Here is a table of points, one per row:
-24/4/6/49/-70/-23/21/0/9/-99/-9/-1/5/12/-11/-57/10/-34/31/-24/8/16/40/-35/53/-12/-28/-45/-33/-16/19/21
-51/-64/-40/-12/33/-9/34/-30/-25/1/-22/22/-28/3/9/27/-7/35/4/-29/-92/46/-3/7/46/27/-9/18/1/-12/-50/4
0/-32/45/-51/20/-29/51/36/-8/12/-7/-68/-45/6/45/-41/9/14/-20/16/-11/-3/-59/74/-24/70/-27/38/23/-85/33/-3
36/28/-29/-30/-45/-53/23/-9/21/-2/14/55/-16/-7/-28/27/-18/-73/-25/49/-11/-20/-52/15/21/10/-9/15/-6/18/42/5
16/-53/-7/-39/-50/-13/3/24/-14/-3/20/21/-74/18/-32/-29/30/-27/55/-27/5/27/17/-32/-27/5/51/-15/18/19/22/-6
7/13/13/-8/-40/-12/10/-19/38/68/2/46/6/-71/29/-45/-3/-15/-24/34/-34/24/3/-47/25/10/-27/-23/9/-17/-81/-7
23/73/35/-6/-10/12/-29/-33/-6/-5/8/0/-1/57/58/-5/-10/-23/29/-12/-36/-42/-14/8/26/3/60/-19/55/31/-11/-20
1/-20/-48/34/-22/-6/25/-22/43/17/11/24/25/-36/33/8/30/-13/12/-20/30/16/55/47/66/-24/25/16/-22/6/35/49
-9/83/-21/-34/-54/-35/22/-6/-44/-34/41/22/-7/2/-70/2/-29/31/31/0/-23/-8/56/26/-45/35/0/-59/-26/3/-37/-8
42/12/-19/-3/-8/47/8/-21/-23/-12/10/-44/20/6/16/-26/65/-50/48/48/39/6/-40/68/-35/18/-1/8/-37/1/-59/-34
-27/-25/36/15/7/-28/11/-22/7/27/-39/-58/-33/25/-12/-16/-25/-34/3/0/-10/-1/-5/-17/-12/28/-19/22/41/6/32/2
-5/43/44/12/-15/-18/20/-7/-50/11/-19/-22/5/-23/-9/12/24/-7/41/-55/7/-1/-26/3/37/-84/25/21/41/-55/14/-60
4/9/-40/-5/-6/36/26/-33/-77/19/48/30/21/21/13/-24/-7/38/-3/19/-59/-42/-45/-35/18/-2/-1/-40/24/-26/6/-22
-44/-2/37/-2/-40/-2/13/-41/-1/-28/13/-31/7/-2/-24/51/26/-27/7/-29/64/50/-14/-17/31/-15/38/12/-3/4/-27/32
16/31/-9/6/-26/15/6/62/-56/7/18/2/50/10/24/34/-24/-17/-22/-9/-20/39/-41/-1/44/-78/-18/-6/17/-15/16/41
-10/8/13/-10/-4/-21/57/23/-35/-37/10/5/-5/2/17/19/31/18/6/-28/-4/35/-21/-38/49/17/34/-17/-41/2/-31/-24
24/40/-5/-5/-41/5/27/-11/52/41/-6/-32/-12/-25/18/47/33/23/31/13/51/71/-38/12/37/-21/-24/22/15/32/-46/-1
-15/14/10/-20/18/15/-13/-10/-42/47/-48/11/71/27/-5/-26/-9/-38/-71/-34/15/62/37/51/39/59/7/101/0/42/31/15
-41/20/39/-61/11/-35/10/-22/-4/-7/-67/-26/2/19/17/1/8/-12/58/5/19/-19/10/-85/-24/-21/-14/61/-4/0/-29/-22
39/-39/-40/0/27/49/57/11/10/-25/-4/-82/29/9/5/51/-49/-20/22/-44/4/20/49/11/-24/61/45/-48/12/22/-22/26
36/-42/-18/-60/-11/-5/-60/21/-10/1/20/4/-30/-48/4/6/-8/18/27/-30/69/-63/52/26/47/22/27/-19/12/-64/-34/-15
8/-5/-47/-2/-17/38/21/6/24/-22/-32/39/6/50/-6/15/-30/-14/15/-54/64/93/-5/22/-8/4/-27/-63/-32/-25/15/-34
33/49/2/1/19/16/32/29/30/113/10/-12/29/7/-6/27/6/59/14/-76/-31/-31/-6/12/37/-5/-6/4/-45/36/-46/32
-12/16/45/-14/87/61/-8/9/69/-23/4/45/20/-52/-14/-17/57/-23/-10/-32/-3/28/30/-33/16/-2/3/-32/31/-6/14/-8
3/-22/-15/11/55/-15/14/-38/-68/-2/11/-22/37/-43/42/-42/-10/8/-5/7/0/-9/1/-11/-20/5/56/-51/-3/-2/42/15
-32/52/-46/-6/14/18/-18/-18/-3/17/3/3/-49/-17/-14/-8/28/0/-64/7/3/1/-47/11/-57/-26/38/-38/-10/-14/49/-28
41/-18/43/26/65/-10/-17/-20/-44/5/-29/4/-22/-21/12/-78/-17/-26/40/2/-41/-35/64/-6/51/8/19/3/24/-40/16/8
-1/28/-9/59/12/51/-36/25/-24/-42/4/34/10/-27/33/30/-30/-16/76/-46/-1/31/-11/23/-21/-9/-8/16/2/-77/-55/-20
27/0/2/86/71/5/-35/-25/71/-8/49/-32/36/-52/-10/-21/-16/-6/-21/28/36/5/-17/-17/25/60/-20/-35/28/32/1/-9
-59/-4/6/17/0/51/9/-2/8/41/-26/-21/-11/-47/-17/-81/-2/-31/11/23/-21/-35/47/51/-15/-2/-32/-14/22/73/-16/-2
-35/5/23/-40/-5/47/-13/13/50/-37/-19/50/26/-1/14/-19/14/37/8/47/-24/-27/-35/39/-6/-6/6/-14/22/12/-18/21
-100/56/28/-47/17/1/-40/28/10/-15/-32/-49/21/-30/-53/18/52/-27/-3/47/-21/-32/24/-21/-14/2/0/-38/-42/-17/-2/38
65/-38/63/12/5/-6/-9/-50/14/-6/24/12/19/13/-42/26/28/17/-49/16/-19/-45/17/-44/-5/40/15/-5/-33/-18/45/-1
-8/-54/1/2/-58/-20/9/15/3/57/-8/3/-11/29/-3/56/60/-1/66/-33/11/-21/27/-41/24/5/-62/-23/-1/-10/11/0
-29/22/-29/25/82/20/-15/40/-12/-19/12/-8/-47/13/-4/33/42/-63/39/24/-26/24/-17/14/-21/5/10/33/-9/32/49/-14
-36/53/-35/-12/27/-51/51/-1/38/9/-12/-22/50/-11/38/-22/38/-5/-12/-46/-17/21/41/7/-35/18/-2/12/17/-40/56/-23
6/-16/37/9/-13/7/7/23/13/-3/-27/0/-23/-29/26/53/9/14/-46/3/-24/3/55/48/68/-17/17/-33/-39/-34/-5/-66
-17/33/-53/21/-8/34/66/-6/53/18/29/51/-78/40/17/-39/32/-5/-6/-8/13/-16/-28/-26/40/29/43/-13/-6/14/3/63
-49/-4/8/-6/-21/4/-46/-6/-7/-15/0/-5/12/15/17/-4/-77/-30/18/-38/-9/36/-60/-15/-2/52/21/23/-31/-28/-21/-21
-50/16/76/20/-18/32/80/19/-16/-3/-6/-6/-21/-39/13/30/-40/13/-15/55/-8/6/24/-21/-57/34/-15/12/-29/6/-20/28
3/-25/24/36/-32/14/-22/-38/-11/4/33/-60/23/0/8/23/-5/-34/-21/-15/-3/15/25/46/17/-48/35/4/-29/-15/-18/6
27/28/2/15/-30/14/-66/-50/37/17/-26/-28/-64/28/44/47/11/10/-1/-2/9/-2/-9/13/-27/28/70/2/-2/35/-15/-22
0/-26/-26/-2/-10/3/-24/14/25/25/9/-7/32/58/12/2/16/61/15/56/-26/-8/-11/-24/-13/4/54/21/40/-34/-28/44
-5/12/44/4/22/-25/-1/18/16/17/-84/-5/-23/4/-18/-47/-69/31/50/17/92/-3/-45/10/40/25/-29/-20/-30/11/25/24
-44/-33/66/72/-31/41/-2/-41/-29/-33/6/11/-15/19/4/8/-28/20/23/-23/10/-37/-52/34/51/4/-63/0/52/2/41/-36
23/15/-1/-32/-9/23/-44/-13/13/32/-6/27/-53/-31/-3/28/-10/47/-86/17/39/-38/46/50/18/-16/-29/0/-37/-26/33/-9
-36/-12/47/-7/16/-14/18/-16/45/-13/-36/52/33/-12/-39/14/-39/-14/35/-13/31/-42/5/-8/-68/-51/27/35/-7/-38/18/-17
18/-6/0/30/11/-90/20/43/46/-7/-7/-28/16/1/-55/36/-76/-8/-36/-57/1/-45/-42/7/-18/3/30/-10/38/31/19/-62
-63/7/-38/-9/59/3/29/-70/54/-14/1/-20/-41/17/-4/-35/-18/21/-20/-32/21/-40/-30/23/-5/-75/-10/-26/26/-27/-15/18
33/-21/-30/25/13/-23/-7/26/35/-25/56/45/-3/-1/32/-15/21/12/-8/15/22/-21/-23/-35/9/14/-14/-37/-12/4/32/12
-3/-11/-31/-50/-35/16/-26/-33/4/5/54/6/18/-37/27/1/19/12/48/-5/-3/1/14/-13/-28/-27/-8/12/-9/33/-1/-73
-55/-3/-69/34/-20/1/-29/24/3/-1/-37/50/1/53/-2/30/47/45/-47/59/-6/-1/33/59/-11/50/20/3/50/5/-6/11
-17/10/4/5/25/-14/-53/-41/8/41/21/-41/12/51/-7/8/-14/3/-30/29/-7/-18/-4/-31/16/41/41/-43/2/-34/-11/35
19/70/17/-33/-3/-10/16/43/29/-13/52/31/31/47/9/26/-35/-28/-8/23/-9/-1/35/42/-52/34/-27/-9/31/-24/-17/-3
45/-37/17/-27/12/22/-2/23/-50/19/-35/-28/-16/24/7/-50/-27/35/-15/8/-7/70/-26/34/24/-19/11/-30/-49/-4/-24/-13
-44/-8/-39/67/-28/-15/-24/51/-35/-6/-36/-38/34/-35/-5/19/-15/-13/4/10/15/-56/-18/-45/36/35/10/17/-19/12/-23/-27
-23/-39/21/-19/38/4/44/41/17/-20/32/1/0/-27/52/36/-38/-17/21/-26/-15/7/6/-9/-5/-9/13/76/7/43/26/-41
59/-9/-42/43/-24/29/64/17/-69/25/-45/-38/26/-15/-58/-11/37/41/20/-4/-6/-6/-5/9/-19/-26/-49/-5/13/-4/-1/-15
31/21/-43/-16/18/-16/-15/-43/17/-49/-15/-32/-63/11/18/58/44/4/10/8/-45/21/4/-44/27/57/-66/19/-56/22/3/-47
44/-13/10/84/42/-23/-4/-44/-27/14/-62/29/-46/57/21/-5/27/-13/-49/2/7/27/45/-9/-69/-60/-41/-17/1/23/-14/35
25/15/-9/-12/106/2/-5/2/-37/-26/51/-41/-19/-39/-63/7/-17/4/26/68/23/-5/32/7/14/-50/10/35/50/57/-52/-4
-10/-12/-30/4/-32/-44/-6/31/45/20/-89/23/-4/10/40/-40/5/29/29/28/-70/19/-5/8/-21/-67/58/-24/44/24/1/16
-2/-33/28/-10/-13/-68/17/-17/-51/-20/40/-12/40/-14/26/20/6/37/31/27/-7/11/-6/29/5/49/41/-39/5/58/17/87
2/26/-7/-56/16/9/-24/-32/-38/7/46/60/-15/30/1/-16/-36/40/13/6/52/33/40/-65/1/0/4/29/19/10/21/42
-4/-7/25/-21/-67/34/-19/-59/48/9/43/-25/-51/14/-3/21/-25/-17/-13/1/-57/-7/16/-1/-30/-2/20/-2/-7/30/13/3
-51/-28/2/10/-15/11/49/-30/-18/44/34/9/13/26/-33/8/19/-22/1/-24/53/-45/-38/8/-17/-25/-9/-17/-85/38/-42/1
-21/20/-2/17/-9/-55/4/-21/-12/-17/0/61/17/-20/22/-82/1/31/-20/-16/27/0/52/30/-53/55/-7/64/-7/30/-28/-69
15/23/-28/-31/3/-3/-13/53/-56/82/-37/22/-9/-23/31/20/-74/-3/4/17/-17/-3/-12/-66/-24/-12/-17/-63/-10/68/42/-8
-14/-4/-17/23/36/-8/-78/64/-9/-25/-7/-2/21/20/-5/4/42/50/-10/-68/-2/9/-20/-32/-7/-7/-5/28/-66/-15/-66/3
11/10/-4/-15/16/13/60/59/-49/-2/38/8/-61/-13/9/-9/54/-18/-54/-12/45/-49/-26/-32/-4/11/-23/68/22/-6/20/50
34/3/42/41/22/-32/-33/-16/-18/-23/-62/20/-41/-11/-44/51/-28/34/7/-51/-24/-23/-45/14/-35/-6/6/52/-22/-11/4/69
-1/-26/-1/-17/-12/22/-9/4/-23/56/-1/27/-17/-25/-46/-22/11/-90/-34/-89/-26/10/-42/7/-11/49/-15/-20/36/-32/-68/31
34/3/15/52/-8/15/32/21/18/10/39/7/53/65/52/-5/13/-31/25/30/-29/-11/19/-26/-26/-15/-8/26/-80/-38/3/0
17/-6/20/49/-39/59/30/21/-29/15/-26/-32/46/15/-55/-3/-4/61/-7/-28/23/-12/4/-23/-34/20/-22/40/43/-14/32/-25
-7/-32/2/-9/-42/-27/-25/32/-13/28/44/-14/22/68/-50/-22/16/-5/6/12/2/-21/4/43/38/-11/-17/-13/32/-19/16/-26
5/3/45/-36/6/-33/-23/3/8/-57/8/17/2/-8/14/-25/18/13/2/-37/11/18/-22/55/-1/-1/-31/-69/-32/56/13/-8
4/-40/-18/-35/-23/56/-36/-30/-21/-14/-8/8/61/7/-51/14/9/-20/-13/15/-37/38/-66/-22/29/-30/-32/36/-6/16/41/-10
44/-1/20/26/-51/-1/-39/7/7/7/36/2/-33/-41/-57/-65/8/-10/-45/22/-14/52/-11/-14/-38/-27/66/58/-33/-28/25/42
12/16/50/12/1/-6/-48/26/-5/27/24/51/-26/-10/-3/37/13/-56/33/16/-49/-1/17/24/-37/26/-48/-25/-11/-11/33/48
44/23/-29/-54/9/-35/-10/2/7/-26/-13/-9/12/41/4/6/10/2/41/28/42/-11/10/-8/3/-6/-69/-15/40/-5/-5/39
5/-22/1/-9/-4/53/-5/24/35/-35/9/-1/-21/37/10/-36/-57/26/20/-23/-33/-40/20/16/14/-34/-61/39/-48/33/-10/-17
There is one direction along which these points spread out most. Take the direction at right angles to it along which they spread out most. Then take the direction at right angles to both along which they spread out most. Go by this last direction. How far along it is each point below, from 0 to 99? The average is 50, and the first point in the table lies past the average. One standard deviation of the points above along it is 16.
52/19/-54/-18/-63/-26/-12/-12/-2/-72/3/-25/18/-58/36/-3/-14/-5/-37/-28/-22/-42/-25/20/-17/-30/-38/19/22/39/-52/42 51
-47/29/-3/8/26/-51/5/37/-52/26/31/-22/-21/51/31/-14/-40/-12/-81/58/26/-13/37/-6/34/-59/13/-23/-4/3/-43/-25 39
-30/8/-66/-12/6/32/-44/-1/20/-43/-27/-82/7/-25/61/-21/-44/-2/-28/11/47/9/41/-59/-17/12/-38/30/10/-48/55/26 63
41/21/-9/-33/48/10/14/-70/17/31/-15/31/28/12/22/-33/12/-8/4/11/15/-19/-7/-1/-48/-3/-12/-22/-10/-34/16/-25 54
-9/-10/-19/33/8/-63/5/35/15/-16/4/2/18/24/-26/-22/7/1/16/1/-20/-21/-17/41/24/22/16/52/-65/7/11/-14 52
50/-99/-11/-31/13/15/25/-22/-14/-39/-41/42/22/14/-1/56/11/-38/-44/18/-7/-11/7/-32/-12/4/18/-14/39/9/-59/-20 44
53/14/13/-31/-3/18/31/62/36/-33/40/-49/-7/15/-55/-35/-41/42/-28/41/-37/32/34/-31/14/-18/7/16/28/-20/-4/45 36
32/-27/22/-45/-4/-27/-36/-46/-10/-8/-1/-17/60/-40/73/-3/12/-13/-9/13/7/-45/-16/12/-4/-40/-9/9/15/8/14/75 43
-19/2/-16/-7/11/9/25/-20/1/0/-23/-15/-10/-66/-19/28/4/38/39/36/9/13/-1/19/6/-23/39/0/3/-16/96/-8 52
13/46/51/-9/-4/28/-17/-17/-4/-59/-5/15/5/17/-3/-2/41/31/-78/-13/-14/-6/20/-31/27/-1/24/-13/37/30/9/-41 56
-34/19/-28/37/15/-34/16/-30/7/36/-28/54/8/-43/-70/46/-58/-27/12/61/13/37/-8/7/25/2/-34/21/10/-71/-25/-38 54
-38/-38/7/15/30/-35/-58/-7/16/33/102/15/14/-12/10/29/15/77/20/-17/10/65/22/9/-51/-47/-45/-18/40/13/32/-5 57
10/-34/-21/-16/-8/-20/-12/-3/14/2/4/-75/-26/24/-55/-29/33/-3/-17/-22/-38/15/-9/1/1/-7/-33/-17/5/-14/-29/-28 43
-8/-50/-57/-3/37/45/7/31/5/2/-17/35/-8/-32/-30/14/-34/-36/8/11/32/-27/-2/8/12/-4/66/25/-16/27/16/24 49
7/-26/51/30/-33/22/-14/76/40/-1/-15/43/6/-22/44/-22/43/-8/-20/57/51/13/-11/-50/-23/6/22/-28/28/20/-12/-41 56
